Where one turn sends some rows of the set: a few examples, then the rows asked
Pizi: [-19 -31 -35  25  -8  24   2  -7  15  -4  -3  -3   8  19]
Fut: [-11 -30 -17  45 -17  -6   7  -3   4   2 -19  -6   2  11]
gike: [ -5   3  29  -3  11   1  -7   9   7  11 -28  16   0  -1]
misa: [-25 -23 -12  18  36 -10 -14 -17   4  -6  17  30 -14   4]
nivo: [-26   6   3  23  13 -10 -29  -1  -5 -34 -20   8  12   5]
Zap: [-10  -6  11  11   9   6 -31 -23   8 -33 -14  17  19  17]
Beri: [-18 -23 -19  46 -11   4  15  12   6   6  -8  -2   1   1]
Ledol: [ -1   0  -5  -1   1   7   8   6  35 -12  31   5   9  24]
pog: [ -2   4  -6 -13  15  12  13   5  27   0  24  11   5   4]
teb: [-10  12  16   5  14   4   2  21  13  13 -28  -1 -18  25]
vuzed: [-24   1 -11  14  24 -17 -17 -23   1 -17  26  -1 -13  13]
nupe: [-14 -19  -7  10  13  10 -29  -8   7 -33 -23  26  17  10]
ruke: [-11 -18  -6  17  15 -22   6   4 -17 -22  28  22  -1  16]
pudo: [-12   5  32  15   8  -2   2  26  12  14 -11  17  -4   4]
Ril: [-17 -30 -18  40 -10  21  -9  -2  20   2   4 -13 -10  18]
zopov: [  1 -10  19  -2  -5  -5   0  27 -15 -13 -21  12   4  12]
maken: [ -3   7 -16 -13  10 -20  11  11  16   2  13  -6  -4   7]
gub: [ -9 -13  15  30  15 -36  -8 -19   5  -3  13  16  -7  26]
fufi: [-18  13   2  23   8  12 -13  -5   3 -35 -29   6  13  29]
negit: [-15 -17  16  14   6  13 -34  -1 -14 -33   4  10  -5  27]
Bizab: [-13 -15  -1  21  33 -27 -12 -14  12  -7  23  26  -3  17]
lako: [-22 -36 -13  38  -1  -1  -3  -9   0  20 -21   3 -11  16]
zegif: [-25   1  -3  35  31 -18  -7 -19   0 -11   8  10 -18  34]
Vuv: [-12   9  21  17  -7  19 -14 -20   3 -33  -7   9  18  13]
debo: [-12   9  13  -8   6   8 -24  24  16  -1 -23  -8  -6   7]
kab: [-17 -22  -8  36 -16  28  -2 -10   8   6  -6 -16 -13   6]
Div: [-19 -22 -26  24 -14  33   6 -11   5  -3 -15  -5   8   9]
pupom: [ -3 -17  13 -13  10   6 -15   6  11  13 -33  14 -11   3]
Nifeg: [-26 -32 -16  37   3   7   6   6   5  25 -14   5 -12   7]
zon: [ -3  -9 -21 -21  13   8  18  -6  13   0  11  15  -1  -6]
Litu: [ -2  -8   6 -15   4  14   6  12  -1  -1  27   0 -21  17]
sezi: [ -6  13 -21   0  13   0  25   0  19  -8  15  -2  -3  28]

zopov moves to Litu
Vuv moves to pudo
gike moves to pog
Now these:
Nifeg moves to Pizi
Ril moves to Fut
pupom moves to zon
teb moves to sezi
debo moves to maken

